In the data rows, the value 128 means zero.
Here is a table of points, one per row:
[110 172 120 136 128 163 162 154 135 142 133 180 143 152  84  88 140 161
 106 101 148 151 121  90 132 155 131 121 164 124 157 134 150  88  94 117
 133 148 138 125 116  89 115 179  95 169 139 146]
[122 121 118 145 161 146 112 130 159 140 146 186 117 112 146 167 151 117
 154 137 148 101  70 114 151 131 120  96 155 121 115  81 100 144 132 126
  93 106 114  98 121 108 100 125 135 140 159 125]
[131 149 141 149 132 107  85 140 129 164 103  93  80 140  99 134 117 139
 120 103 129 172 108 113 162 125 128 127 113 122 125 112 124 147 155 169
 186 124 107 138 135 115 116 107 159  86 110 143]
[119 166 127 127 132 101 117 129 144 118 144 154 129 116 137  77 116  72
 130 120  77 124 138 132 132 107 129 135 136 103  97 126 125 161 107 118
  95  95 129 129 140 117 147  93 158 152 133 100]
[135 117 118 119 116  96 178 156  98 104 147 131 113 116 114 139 115 141
 147 168 122 144 143 117 132 139 107  63 132  76 138 101 102 154 157 138
 168 144 130  84 168  83 120 121 124 141 141 122]
[113 153 121 161 117 134 107 107 193 148 107 127 156 122 137 132  73 146
 126 154 125 137 108 125 120 146 153 131 162 121 112 101 121 139 103 122
 134 117 146 144 150 138 175 160 102 122 122  68]
[118 136 141 102 120 135 110 152 141 132 103  98 123 115 179 123 104 125
 117 111 166 128 109 163 152 134  61  77 124 154 109 153  91 105  77 138
 147 141 144 113 155 138 113 160 126 134 123 127]
[144 100 120 119  95 158  52 118 140 151 119 116 124 155  83 141 144 142
 119 113  90 140 131 152 139 127 161 110 163 105 137 110 154 149 140  81
 120 117 126 134 160 131  96 127 117 151 150 104]
[105 157 102 110 137 102  89 100 123 145  91 130 129 132 134 137 130 131
 120 127 125 142 124 111 123 166 121  96 109  97 141 101 157  93 121 155
 119 127 140 150 109 133 142 127 184 157 112 126]
[131 129 155 113 136 147 148  91  70 164 125 142 104 138 113  70  88 106
  93 133 131 115 172 136 123 108 151  84 164 109  84 112  86 104  82 118
 144 131 112 106 115 156 133 119 158  92 138 141]
[136 134 102 160 115 182 164 108 156  68 106 124 125 134 132 172 118 119
 114 108 126 120 125 156 134 160 105 157 146  87  99 159 129 135 155 102
 175 142 120 155 165 138 156 148 134  85 139 140]
[178  96 116 110 141 110  96 113 123 127 120 139 152 141 169  71 108 116
 125 125 109 124 116 118 164 127 107 142 123 109 151 165 163 166 135 138
  94 145 128 118 104 141 101 132  97 107 137 120]
[130  85 110 145 127  85 138 123 154 130 135 111 178  95 128 171 178 104
 136  98 120 164 121 129 100 130 139 112 165 135 126 174  98  85 106 131
 130 141 105 107 113 129 113 146 150 143  69 123]
[117 146 114 119 118 127 145 154 129 139  82 110 104 104 120  88 164 189
 165 146 135  99 123 102 125 104 139 164  73 110 125 124 112 154 136 171
 115 145 142 139 127 167 140 155 121 152 107 120]
[116  96  99 140 113 143 136 102 125  90 190 113 100 126 115 132 132 162
 102 165 136  75  83 142 144 142 136 118 151  66 108 150 130 117  70 165
 113 114 176 168  91 142  93 116 134 125 113 143]
[130 124 143 157 140 139 132 110 139 119 153 121 148 170 164 143 157 156
 107 132 122 159 180 176 126 129 152 129 127 136 127  92 144 152 144 154
 169 141 137  88  75 132 159 134  97 140 111 140]
[129 106 163 123 106 151 146 166 133 107 114  93 125  91 124 130 145 102
 141 133 111 110 148  98 128 171 121 205 156 137  88 119 106 133  85 126
 161 121 123 126  82  69 119 110 128 140 138 114]
[117 140 157 149 149 149 152 132 127 154 110 102  83 150 152 156 157 140
 137 104 134 105  80 116  91 135 143  76 136  98 132 123 186 131 150 113
 124 132 133 103 113 150 156  81 125 152 144 140]
[104 124  96 127 142 114 179  98 108 135 129  94  91 154 152 173 179 102
 158 179 113 171 158 103 154 121 122 148 128 111 151 111 137 153  89  99
 102 155 118 152 135 146 118 155 145 133 138 105]
[133 162 135 194 124 102 146 146  92 107 109 129 154 116 107 149  84 131
 156 132 120  95 117 111 134 141 114 157 170 128 154 152 161 119 111 152
 114 109  64 122 138 156 148 126 123 114 118 143]
[143 165 117 110 163 114  98 161 104 101 167 128 116 119 109 143 146 105
 174 105 146 111 146 171  78 123 121 130 139 147 120  91 157 127 147 140
 120 124 145 144 111 133 130 155 136 113 137 112]
[170 182 125 108 146 122 119 101 106 113 117 146 129 124 131 182 121 151
 127 127 147 133 131 100 154 145 134 139 119 153 159 121 112 151  96  73
 124  99 135 114 120  96 151  99 114 131  67 135]
[126 136 108 179 126  97  82 132 104 141 133  91 138 171 117  90 126 122
 112 138 158 128 125  96 150 127 132 128 118 147  88 110 121 139 155 112
 133 125 138  91 112 129 135 158 138 137  92 144]
[140  95 141 122 125 129 160 138 133 123 156 123 154 151  90 161  64 120
 123 124 114 157 126 123 122  86  77 131 125 121 161 148 145 141 126 166
 118 135 177 166  80 129 162 130 123 173 142 125]
[ 78 133 127 136 139 171 120 146 158 129 172 118 122 111 147  98 103 101
 180 129  97 153 111 111 142 124 146  79  90 119 125 153 160 126 118 121
 132 158  94 108 124 118 128 128 134 108 103 130]
[125 109 101 128 132 127 147 151 118 137 151 139 154 115 124 114 129  76
  97  99 163 164 114 111 139 158 135 152  73 123 162 123 124 127 134 128
 142  78 163 126 172 162 156 118 187 131 152 164]
[136 109 123 132 145 135 132 165  85 133 136 138  95 138 101 110 141 111
 135 133 150 175  82 150 166 146 132 155 166 185 102 151 124 133 156 109
 113 138 146 158 126 153 138  95 140 103 102  76]
[160 159 134 150  99 140 121 135 128 139 117 175 105 132 159 100 161 117
 126 104 119 118 142 144 115 107  92 139 134 122 134 130 167 104 151 107
 134 175 153 141  96 150 124 150 148 106 112 143]
[132  91 163 126 135  77 159 109 125 114 127 124 149 160 136 101 127 106
 170  75 136 107 129 161 136 116 167 127 175 132 112 106 148 154 107 137
 101 157 169 141 159  87 156 136 149 121 131 157]
[108  93 113 134 108 124 118 126 114 141 123 140 147 130 164 114 158 123
  99 125 153 116 136  91  97 135 140 116 124 156 135 132 153 159  85 170
 157 128 122 168 160  88 124 138 110  97 152  94]
[147 110 119  76 134 120 123 111 155 170 133 132  71 133  91 131 109 119
 166 143 135 121 136 105  97 142 109 126 156 140 130 138 127 119 138 149
 137 143 112 145 168 118 157 111 111 103 100 140]
[141 137 138 123 146 113 130 114 115 182 154 133 133 131 164 149 125 161
 149 120  81 108 131 108 155 151 126  91 115 168 112 153  76 105 146 124
 131 122 131 179  94 115 162 168 134 108 181 135]
[140 153  94 111 142 146 153 148 149 177 115  99 127 110 133 110 122 125
 112 164 128 125 168 152 132 146 134 147 128 143 135 143 137 105 143 111
  80 120 182  95 131  96 123 138 134  90 142 155]
[ 85 144 158 117 104 105 117 128 122 111 144 124 147 120 121  85 157 140
 134 128 108  83 121 125 110 120  89 127 122 171 158 120  88 119 145  72
 142 141 159 104 137 186 143 112 131 134 129 105]
[136 122 153 121 126 139 112 152 126 141 118 143 135 170 142 127 143 138
 142 128  86 111 159 127 147 146  89 123 118  99 126 132 119 126 113 170
 111 113 107 136 160 127  97 127 166 133  95 134]
[143 152 132 135  96 121 115 137 140 139 123 144 168 170 149 111 107 127
 141 200 152 147 113 181 108 114  98 118 123 176 129 131 150  96 142 126
 146 119 130 150 121 126 103  67 130 171 149 129]
[116 128 179 121  92 129 101 121 134 121 112 145 108  83 131 151 129  88
  97 134 120 145  94 165 157 145 139 150 106 110 158  92 124 137 120 138
 116 137 111 139  91 135 141 130  88 136 152 167]
[136 131 164 126 156 100 107 124 175 103 157 101 112 104 127 114 115 193
 103 143 137 178 120 140 110 122 132 153 154 116 153 110 114 134 127 128
  95 134 106 104 151 151 117 162 168  83 147 136]
[134 112 113 150 164 129 144 159 102 171 106 128 134  71 154 138 126 140
  94 138  94 139 132 131 121  76 102 145 172 127 164 131 156 129 113 120
 149 123 140 113 139 127  99  97 126 153 147 138]
[157 141 141 136  87 158 135 116 110 136 161 114 120 112 173 140 124 170
 131  90 117 170 116 112 127 125 156 157 143 126 107 122  83 119 151 152
  95 132 120 146 163 120 125 106 119 197 128 139]
[108 138 122 162 126  93 156 160 147 132 109 119 115 135 127 101 124  81
 127 147 147 109 140 139 115  97 139 118 135  93 145 113  79 103 172 100
 119 128 120 189 135 120 121 129  81 134 113 167]
[123 107 130 148 160 184  76 146 111 122 102 144 141 126 105 130 159 141
 140 152 141 135 166 161  83 120 129 116 108 122 137 170  80 136 106 146
  84 150 118 108 140 104 174 118 154 134 120 128]
[115 107 106 129 141 128 123 111 126 118 161 132 112 127 107  86 177 131
  90 128 120 135 128 148 116 135  66 116 126 149 124  99 143 133 138 138
 113  86  58 136 140 108 177 125  83 137 117 142]
[107 149 134 111 122 138 120 111 115 119 160 105 144 109 147 138 109 123
 105 115 183  90 155 144 134 144 137 115 132 127 182 127 141 164 165 117
 100 174  78 165 111 101 102 116 165 151 103 112]
[163 125 106 110 116  91 114 144 130  73  85 140  73 109 141 120 124 139
 112 115 130 148 105 124  97 106 150  77  99 125 105 177 125 160 126  92
 137 102 123 128  91 109 136 154 121 146 126 143]
[146 124 136 152  92 114 160 126 131 157 141 145 126  88 110 148  98 118
  89 124 100  85 146 129  90 150 123  83 102 154 115 122 131 180 153 138
 112 125 175 109 150 140  92 138 120 104  92 101]
[107 123 156  65  63 136 169 131 110 170 131 149 175 147 129 158 133 141
 127 151 126 131  90 135 113 104 130 164 141 117 102 151 141 147 155 121
 106  96  98  90 104 118 132 156 160  94 109 142]
[113 150 110 130 117 145 106 124 105 105 118 112 141 137 107 159 129 121
 130 124 106  82 119 159 153  90 147 136 126 196 144 118 120 110 143 172
 112 113 125 125 141 122 114 151 128 102 151 160]
[144 131 173 119 146 109 120 166 113 125 150 138 124 170 147 145 126 109
 110 138 151 133 142 108  90 116 117 160  82  66 121 124 116  84 118 112
 112 104 112 138 138 133 115 149 112 116 137  81]
[ 99 162 148 118 129 103 161 151 155  84 114 122 130 142 111 153 159 152
  81  95 125 141 173 130 171 124 151  90 127 170 103 176 140 123  88 140
 117 101 123 151 128 166 107  84 105  96 142 117]
[157 107 142 104 161 147 117 127 185 125 136 128 147 115 123 118 142 109
 114 174 144 114 142  83 145 121 148 139 151 158 110 128 151 159 124 143
 168 112 126 143 127 186 125 158 140 178 121 174]
[175 135 100  99 128 156 149 139 104 105 100  90 191 121 108 136 115 112
 131 115 117 149 117 101 108 141 127  87 103 129 102  74 137 106 100 115
  99 183 103 130 132 161 119 125 119 136 141 131]
[123 153 141 103  94 123  86 109 112  83 147 136  94 112 137 155 141 104
 110 170 109 128 118 120 137 137 174 139 133 124 130 154 142  92 141 164
 152 159 167  86 174 115 145 136  91 133 122 125]
[142  80 126 144 102 149 155 104 146 119  82 133 112  81 145 129 108 134
 159 104 169 142 153 136 160 113 131 114 120 138 122  98 170  75 158 136
  95  54 128  95  95 108 146 137 136 125 122  84]
Along one direction, these points spread out more than along any other. For each point below, how far along it does it lie, from 0 to 99? 50 is the average, and the first point above lies past it. One standard deviation of the points above along it is 16.
[162 136 126 127 119 123 135 110 160 148 146  81 110 157 120 123 134 112
  87 116 128  65 123 126 125 143 134 174 106 122 134 182 122 102 129 125
 152 132  98 102 131 102 143 124 145 177 168  95] 57
[126 101 145 126 159 190 151 134 133  88 124 143  82 161 155 104  89 133
 138 133  91 122 121 118 100 135 152 134 100 187 161 103 138 108 142 117
 142  92 127 147 133 126  97 152 141 151  84 136] 45
[120 106 108 123 167  88 134 138 119 146 146 162 147 116 137 134 107 162
 152 134 142 124 141 162 123 155 143 184  89 121  90 123 160 100 148 116
 136 148 108 119 119 158 111 107  71 128 138 148] 47
[112 111 124 125 152 126 144 115 125 123  66 112 150 170 143 112 141 104
 115 123 134 129 105 126  95 175 134 133 140 135 149 121  76 149 165 155
 117 125 141 100 107 137 106 111  88 100 152 128] 44
[ 79 124 101 127  73 146  77 127 113  96 138 124 127 130 136 148  97 151
 176 104 139 137 186 100 106 160 141 132 171 109 142 180 124 146 134  99
 156  71 127 123 111 167 118 124  94 128 181 152] 66
[153 141  77 102 114 112 153 148 139 152 150 149 115 135 126 112 128 118
 162  97 140 113 129 188 159 107 157 138 125 108 163 107  78 130 107 137
 172 142  98 113 112 164 124 101 135 116 119  87] 40
[ 93  81 126 132 123 110  94 156 144 149 129 141 124 136 135 169  94 139
 106 108 137  89 141 106 166  86 133 131  98 132 116 114 135 110 124  90
 122 183 132 118 130 119 151  97 123 116 126 128] 44
[156 123 144 138 115 156 118 110 134 133 163  87 175 109 114 117 166 157
 168 145 111 131 104 122 117 121 147  98  99 114 162 135 138 124  95  96
 173  91 149 153 128 106 126 135 102  72 127 132] 58
[141 144 147 154 133 130 135  78 145 109 127 146 136 112 103 128 147 106
 164 119 165 150 147  58 132 105  96 144 112 130 114 143 111 117 157 159
 118 148 143 106 126 127  90 106 118 116 147 126] 52
[ 98 144  96  83 150 159 123 106 124 118 143 138 147 134 138 122 129 126
  93 106 121 123 115 110 107  65 106 169 127 122 107  97 110 142 128 128
 149 119 138 144 138 114 126  91 122 107 101 123] 47
[125  97 129 118 147 103 132 115 110  78 101 152 163 119  94 110 133 166
 110 149 110 127 131 110 147 127 133 109 139 119 114 117 132  98 172 116
 132 160 128 138 128 104 131 118 177 106 145 121] 46
[ 94 139 164 120 195 126 136  93  90 155  99 118 143 103  87 135 120 113
 151 124 141 132 129 168 163 120 115 137 118  96 108 162 140 145 159 113
 157 124 130 142 142 118 109 160 100 182 121  99] 50
[125 120 113 162 118 104 146  95 132 140 122 155  93 141  93 123 118 140
 140 132 121 151 102 156  94 128 126 157  69 180 128 126 132 149  69 104
 116 159 131 109 141 117 106 126 151 130 150 151] 43
